50 stands for zero in the data rows.
Here is a table of points, one per row:
array([31., 61.,  0., 66., 16., 39., 24., 26., 79., 27., 63., 64., 66., 50., 48.,  0., 72., 42., 33., 78., 52., 68.,
       38., 41., 61., 18., 33., 32., 67., 26., 43., 72.])
array([50., 72., 20., 99., 44., 27., 33.,  6., 66., 55., 87., 12., 69., 24., 31., 38., 73., 44., 20., 60., 65., 66.,
       54., 21., 78., 68., 60., 32., 52., 40., 58., 54.])
array([34., 68., 24., 46., 36., 58., 30., 37., 58., 36., 48., 70., 39., 54., 61., 12., 60., 52., 45., 73., 66., 58.,
       43., 60., 45., 33., 27., 56., 67., 38., 48., 68.])
array([44., 52., 34., 20., 41., 62., 35., 56., 45., 30., 42., 88., 17., 69., 66., 12., 51., 55., 38., 47., 55., 53.,
       30., 53., 39., 25., 21., 61., 62., 45., 49., 66.])
array([75., 44., 83., 26., 87., 62., 62., 60., 20., 47., 55., 26., 16., 21., 44., 66., 28., 42.,  9., 19., 52., 31.,
       37., 51., 48., 69., 35., 36., 43., 90., 66., 24.])
array([44., 46., 53., 21., 59., 61., 51., 65., 34., 33., 41., 77.,  9., 68., 56., 45., 48., 68., 49., 53., 52., 50.,
       27., 48., 16., 50., 31., 62., 62., 49., 48., 52.])
array([37., 40., 19., 32., 44., 47., 43., 55., 56., 25., 47., 64., 51., 36., 50., 36., 58., 45., 35., 62., 47., 46.,
       24., 48., 48., 29., 24., 33., 59., 47., 47., 45.])
array([47., 39., 42., 14., 42., 55., 41., 59., 41., 35., 42., 93.,  7., 69., 58., 15., 52., 64., 40., 57., 45., 57.,
       37., 41., 25., 37., 17., 53., 65., 48., 50., 66.])
array([40., 42., 50., 12., 64., 65., 52., 75., 32., 28., 33., 87.,  2., 73., 64., 53., 44., 67., 43., 47., 56., 45.,
       21., 68., 11., 42., 20., 69., 55., 55., 44., 48.])
array([54., 52., 52., 48., 72., 59., 48., 44., 51., 36., 61., 28., 54.,  9., 41., 53., 50., 40., 29., 47., 62., 38.,
       31., 44., 67., 58., 38., 41., 50., 64., 60., 30.])
array([49., 46.,  8., 52., 26., 39., 26., 28., 64., 41., 63., 79., 45., 37., 44.,  5., 59., 37., 20., 72., 49., 70.,
       36., 31., 65., 23., 27., 33., 70., 42., 67., 70.])
array([38., 70., 37., 68., 58., 42., 48., 42., 58., 33., 50., 42., 50., 57., 47., 45., 60., 64., 55., 43., 67., 45.,
       37., 57., 38., 55., 55., 58., 52., 29., 39., 52.])
array([50., 31., 45.,  0., 69., 75., 47., 86., 28., 22., 33., 84., 12., 54., 68., 41., 30., 49., 31., 39., 52., 32.,
       23., 65., 36., 34.,  0., 56., 54., 76., 57., 36.])
array([45., 61., 59., 32., 68., 58., 57., 62., 35., 40., 44., 63.,  7., 67., 61., 53., 43., 66., 49., 42., 64., 41.,
       41., 64., 18., 54., 44., 72., 54., 52., 47., 46.])
array([72., 40., 56., 11., 59., 53., 45., 57., 29., 46., 55., 68.,  2., 52., 50., 30., 34., 57., 17., 32., 39., 60.,
       46., 39., 37., 47., 29., 55., 54., 70., 64., 54.])
array([26., 62., 19., 82., 45., 37., 38., 24., 76., 36., 60., 34., 69., 41., 43., 39., 73., 54., 47., 78., 65., 52.,
       37., 37., 50., 51., 52., 42., 57., 29., 39., 49.])
array([46., 54., 62., 29., 84., 63., 65., 70., 47., 29., 32., 46., 30., 46., 58., 66., 46., 67., 48., 33., 62., 29.,
       26., 75., 27., 55., 35., 61., 53., 50., 34., 31.])
array([41., 59., 38., 35., 44., 51., 46., 56., 48., 24., 49., 62., 29., 66., 61., 33., 55., 50., 44., 44., 62., 46.,
       34., 62., 34., 32., 39., 56., 59., 36., 44., 58.])
array([39., 52., 27., 47., 52., 44., 43., 48., 52., 40., 57., 65., 25., 61., 45., 41., 57., 60., 34., 55., 60., 56.,
       32., 51., 35., 46., 39., 59., 55., 44., 42., 53.])
array([44., 62., 52., 43., 61., 57., 50., 47., 44., 31., 54., 48., 22., 53., 55., 52., 48., 52., 38., 39., 70., 43.,
       41., 69., 35., 51., 50., 68., 47., 49., 53., 52.])
array([28., 57., 10., 65., 42., 39., 25., 24., 75., 37., 58., 51., 54., 41., 49., 19., 79., 60., 46., 75., 61., 62.,
       34., 50., 54., 38., 40., 41., 63., 32., 43., 56.])
array([38., 57., 30., 78., 66., 40., 49., 44., 61., 35., 53., 25., 65., 23., 45., 61., 70., 57., 47., 54., 70., 42.,
       30., 52., 58., 63., 42., 43., 54., 45., 39., 30.])
array([36., 70., 15., 78., 49., 41., 28., 26., 71., 37., 66., 53., 49., 48., 46., 45., 69., 56., 48., 71., 70., 60.,
       31., 54., 51., 53., 51., 56., 61., 36., 48., 52.])
array([70., 57., 54., 59., 69., 41., 50., 39., 40., 45., 71., 19., 53., 18., 32., 54., 48., 37., 17., 33., 55., 38.,
       46., 26., 70., 70., 43., 37., 50., 64., 61., 32.])
array([49., 59., 55., 69., 84., 40., 53., 57., 50., 28., 53., 12., 58., 32., 27., 92., 60., 63., 59., 43., 78., 31.,
       19., 55., 35., 88., 62., 50., 45., 44., 46., 19.])
array([34., 53., 20., 59., 57., 49., 33., 43., 63., 26., 60., 38., 69., 28., 41., 61., 59., 36., 40., 61., 70., 46.,
       20., 63., 57., 55., 41., 42., 53., 53., 55., 29.])
array([38., 55.,  7., 54., 35., 42., 31., 31., 77., 29., 49., 49., 74., 27., 50., 12., 69., 46., 35., 70., 54., 60.,
       36., 51., 65., 25., 31., 25., 69., 44., 50., 57.])
array([33., 75.,  2., 99., 27., 30., 29.,  9., 84., 35., 68., 34., 79., 41., 44., 22., 75., 47., 47., 88., 74., 63.,
       54., 43., 70., 40., 58., 42., 60., 21., 45., 63.])
array([39., 62., 44., 38., 56., 53., 41., 52., 53., 38., 46., 60., 20., 64., 55., 55., 49., 62., 48., 56., 68., 53.,
       32., 63., 17., 57., 50., 61., 58., 46., 52., 50.])
array([74., 63., 59., 56., 71., 39., 47., 35., 40., 50., 70., 16., 38., 31., 33., 65., 48., 50., 21., 31., 66., 43.,
       55., 25., 54., 87., 63., 47., 49., 66., 66., 39.])
array([47., 51., 26., 50., 38., 54., 46., 39., 46., 29., 63., 65., 38., 40., 60.,  7., 51., 31., 15., 57., 53., 48.,
       44., 41., 67., 13., 20., 43., 54., 42., 57., 64.])
array([34., 50., 22., 18., 34., 56., 38., 56., 48., 29., 47., 90., 22., 71., 67., 14., 44., 50., 35., 60., 50., 61.,
       35., 55., 35., 19., 20., 55., 61., 47., 50., 66.])
array([69., 64., 77., 55., 81., 40., 53., 46., 47., 60., 54.,  5., 38., 30., 24., 81., 54., 75., 35., 35., 62., 48.,
       42., 46., 29., 99., 71., 52., 59., 64., 60., 31.])
array([47., 58., 45., 44., 41., 54., 44., 43., 52., 30., 57., 63., 33., 46., 60., 14., 52., 45., 35., 54., 55., 45.,
       53., 45., 57., 26., 36., 48., 52., 40., 56., 63.])
array([64., 57., 51., 70., 64., 32., 37., 27., 50., 59., 71., 26., 46., 26., 24., 60., 56., 55., 22., 51., 59., 61.,
       40., 16., 48., 86., 61., 38., 59., 58., 61., 44.])
array([42., 55., 54., 13., 51., 69., 47., 59., 37., 33., 49., 63., 11., 50., 60., 22., 37., 53., 27., 42., 55., 46.,
       40., 56., 37., 32., 21., 56., 46., 58., 53., 55.])
array([33., 55.,  0., 75., 29., 32., 22., 22., 78., 38., 66., 60., 63., 46., 42., 11., 76., 57., 47., 87., 56., 70.,
       42., 28., 60., 41., 45., 36., 69., 27., 51., 64.])
array([50., 46., 31., 40., 50., 46., 43., 50., 49., 37., 47., 71., 25., 64., 47., 40., 56., 66., 33., 49., 47., 53.,
       32., 41., 23., 54., 39., 55., 57., 40., 41., 51.])
array([52., 41., 52., 29., 66., 54., 53., 58., 37., 46., 54., 58., 22., 49., 50., 50., 40., 53., 28., 38., 42., 49.,
       34., 49., 35., 48., 39., 55., 47., 61., 55., 41.])
array([48., 61., 45., 62., 62., 41., 39., 37., 55., 44., 57., 37., 39., 39., 39., 47., 56., 59., 31., 52., 59., 54.,
       44., 44., 49., 64., 50., 53., 52., 47., 49., 45.])
array([34., 69., 16., 84., 48., 36., 40., 30., 70., 26., 62., 17., 83., 25., 42., 54., 70., 37., 46., 66., 74., 36.,
       36., 46., 66., 45., 58., 37., 53., 38., 45., 44.])
array([39., 68., 22., 66., 46., 46., 38., 33., 69., 29., 54., 29., 74., 24., 51., 26., 66., 43., 50., 64., 69., 38.,
       41., 46., 72., 41., 40., 39., 62., 37., 46., 49.])
array([38., 57., 21., 40., 37., 51., 31., 43., 53., 27., 49., 76., 35., 62., 53., 21., 61., 56., 36., 64., 55., 59.,
       33., 48., 39., 32., 27., 49., 60., 36., 49., 66.])
array([34., 62., 18., 63., 37., 46., 32., 36., 68., 28., 58., 53., 51., 49., 51., 36., 64., 52., 48., 66., 65., 55.,
       33., 53., 41., 39., 46., 49., 60., 31., 48., 52.])
array([41., 59., 52., 45., 65., 54., 47., 40., 57., 48., 52., 47., 35., 30., 51., 40., 56., 54., 30., 52., 59., 45.,
       41., 45., 49., 48., 39., 52., 48., 51., 53., 50.])
array([60., 65., 53., 53., 60., 40., 38., 29., 48., 57., 62., 31., 35., 37., 36., 43., 54., 58., 27., 39., 54., 54.,
       50., 31., 45., 74., 54., 49., 51., 61., 61., 48.])
array([61., 53., 43., 39., 50., 40., 36., 26., 43., 64., 69., 44., 25., 36., 36., 33., 49., 51.,  7., 55., 46., 66.,
       47., 18., 43., 67., 46., 39., 66., 69., 71., 54.])
array([38., 48., 18., 45., 28., 39., 23., 33., 61., 43., 51., 77., 35., 52., 47., 11., 65., 58., 42., 77., 51., 64.,
       38., 24., 40., 50., 34., 38., 73., 34., 56., 65.])
array([42., 48., 23., 37., 43., 49., 37., 45., 46., 37., 53., 82., 19., 60., 64., 22., 57., 57., 35., 63., 61., 54.,
       38., 56., 40., 34., 23., 60., 61., 46., 54., 63.])
array([29., 50., 33., 10., 49., 64., 47., 64., 43., 20., 31., 84., 30., 69., 73., 23., 45., 59., 42., 49., 48., 39.,
       28., 62., 34., 16., 16., 63., 59., 46., 39., 56.])
array([35., 73., 17., 84., 49., 38., 32., 23., 69., 34., 61., 35., 58., 42., 45., 42., 67., 54., 50., 78., 78., 59.,
       41., 57., 50., 55., 56., 48., 63., 34., 47., 54.])
array([48., 46., 19., 23., 39., 58., 38., 51., 57., 20., 48., 60., 55., 18., 57.,  8., 54., 31., 18., 54., 46., 41.,
       40., 45., 79.,  6., 12., 25., 56., 57., 59., 50.])
array([39., 70., 19., 86., 54., 27., 33., 16., 76., 45., 72., 25., 71., 30., 32., 43., 71., 56., 34., 64., 67., 61.,
       43., 39., 62., 70., 56., 42., 51., 35., 44., 48.])
array([75., 49., 58., 43., 69., 46., 45., 40., 44., 56., 71., 25., 35., 16., 33., 53., 45., 43.,  7., 40., 53., 54.,
       44., 31., 57., 75., 39., 34., 56., 78., 71., 37.])
array([48., 54., 51., 47., 54., 47., 46., 42., 49., 41., 56., 50., 23., 50., 41., 44., 57., 51., 33., 45., 61., 51.,
       32., 44., 34., 59., 46., 43., 52., 47., 51., 47.])
array([48., 46., 49., 25., 75., 61., 49., 63., 48., 32., 43., 38., 43., 15., 56., 54., 44., 43., 25., 35., 64., 27.,
       27., 64., 58., 45., 27., 45., 39., 63., 52., 20.])
array([43., 65., 47., 52., 70., 48., 50., 61., 50., 23., 46., 23., 53., 38., 41., 68., 52., 50., 51., 40., 72., 31.,
       29., 68., 37., 64., 50., 52., 50., 50., 41., 38.])
array([28., 48.,  0., 44., 24., 41., 29., 42., 66., 22., 54., 83., 58., 60., 59., 12., 65., 43., 37., 78., 48., 62.,
       28., 45., 52.,  6., 24., 37., 65., 33., 43., 68.])
array([41., 67., 77., 48., 98., 54., 66., 70., 35., 27., 32., 13., 44., 49., 37., 99., 45., 68., 62., 19., 72., 24.,
       21., 79.,  6., 95., 73., 66., 39., 49., 35., 15.])
array([44., 63., 36., 53., 41., 54., 41., 37., 50., 38., 60., 48., 40., 34., 56., 11., 52., 40., 26., 50., 60., 50.,
       53., 47., 63., 26., 30., 45., 51., 39., 52., 63.])
array([52., 62., 65., 36., 69., 56., 52., 60., 40., 37., 50., 39., 14., 50., 44., 57., 46., 57., 34., 33., 58., 44.,
       37., 52., 27., 66., 53., 56., 48., 51., 43., 45.])
array([59., 52., 48., 45., 55., 45., 41., 33., 50., 45., 62., 30., 57., 12., 36., 35., 55., 40., 22., 52., 45., 50.,
       49., 23., 69., 58., 42., 25., 59., 61., 76., 47.])
array([44., 70., 54., 60., 70., 55., 50., 43., 52., 39., 50., 34., 29., 40., 51., 43., 54., 66., 41., 40., 71., 43.,
       47., 60., 39., 62., 50., 62., 46., 43., 46., 42.])
There is one direction along which these points spread out most. Take the direction at right angles to it along which they spread out most. Go by this last direction. How many in every 100 of the points above lie lower along it than each point below? Answers are rounded to whole numbers. More than half of the points above lie lower than the first one.
array([47., 75., 59., 49., 69., 56., 54., 50., 46., 39., 53., 25., 25., 41., 46., 53., 45., 50., 30., 26., 70., 39.,
       42., 67., 40., 51., 61., 67., 35., 51., 42., 43.]) 35
array([42., 44., 34., 17., 41., 62., 46., 45., 49., 34., 53., 83., 27., 41., 64.,  8., 51., 39., 19., 58., 47., 56.,
       41., 48., 56., 15., 10., 40., 54., 57., 56., 66.]) 90
array([38., 52., 22., 50., 49., 51., 43., 46., 53., 23., 49., 51., 63., 35., 50., 36., 60., 43., 41., 56., 59., 41.,
       34., 54., 55., 37., 29., 41., 57., 35., 46., 45.]) 52
array([45., 44., 36., 24., 64., 53., 41., 64., 45., 29., 35., 71., 35., 51., 49., 51., 57., 62., 44., 53., 58., 42.,
       18., 65., 27., 43., 29., 49., 67., 55., 53., 44.]) 75
array([49., 40., 54., 38., 68., 54., 49., 51., 40., 44., 55., 62., 16., 44., 45., 47., 50., 60., 30., 41., 52., 52.,
       29., 44., 33., 52., 40., 48., 47., 53., 49., 36.]) 57
array([49., 54., 53., 42., 75., 53., 52., 59., 43., 31., 36., 37., 41., 39., 48., 70., 57., 58., 50., 42., 68., 29.,
       29., 55., 39., 69., 43., 52., 56., 53., 47., 30.]) 35
array([80., 54., 52., 23., 61., 51., 38., 36., 18., 59., 67., 52.,  6., 39., 43., 43., 38., 53.,  9., 37., 57., 53.,
       63., 24., 42., 71., 44., 51., 58., 78., 88., 54.]) 48
array([42., 61., 30., 61., 45., 44., 34., 34., 63., 35., 54., 49., 41., 54., 45., 38., 66., 63., 46., 59., 64., 51.,
       36., 40., 37., 55., 48., 45., 57., 32., 38., 53.]) 41
array([34., 61., 16., 73., 44., 33., 34., 29., 61., 44., 66., 50., 51., 50., 39., 42., 70., 56., 37., 70., 63., 67.,
       36., 41., 44., 50., 50., 46., 53., 36., 41., 55.]) 38
array([60., 59., 37., 56., 47., 40., 41., 28., 43., 49., 69., 39., 45., 32., 46., 24., 49., 44., 14., 46., 55., 57.,
       60., 22., 62., 54., 45., 45., 52., 57., 64., 62.]) 37
array([72., 60., 61., 40., 77., 54., 56., 54., 39., 47., 62., 18., 41., 19., 42., 55., 39., 38., 16., 24., 52., 45.,
       47., 47., 62., 64., 40., 47., 48., 80., 65., 35.]) 17
array([41., 64., 31., 81., 55., 41., 45., 28., 66., 32., 68., 28., 55., 35., 44., 40., 65., 49., 27., 54., 66., 53.,
       40., 45., 52., 53., 53., 42., 45., 34., 42., 46.]) 17
array([48., 55., 26., 72., 55., 42., 44., 36., 66., 21., 70., 20., 84.,  5., 37., 38., 65., 28., 26., 56., 65., 39.,
       37., 43., 87., 42., 35., 30., 46., 43., 56., 33.]) 14
array([47., 70., 43., 99., 71., 25., 50., 14., 70., 49., 74.,  0., 71., 23., 23., 72., 72., 52., 44., 56., 77., 52.,
       44., 41., 57., 90., 80., 42., 43., 42., 49., 38.]) 0
array([52., 63., 76., 54., 89., 59., 66., 57., 34., 41., 54., 30., 21., 52., 49., 75., 44., 63., 41., 21., 70., 32.,
       40., 65., 25., 79., 57., 66., 40., 51., 44., 31.]) 27
array([25., 62., 24., 63., 49., 47., 37., 36., 68., 33., 56., 53., 49., 51., 54., 34., 66., 58., 43., 71., 61., 50.,
       40., 50., 42., 50., 38., 56., 51., 33., 41., 57.]) 51
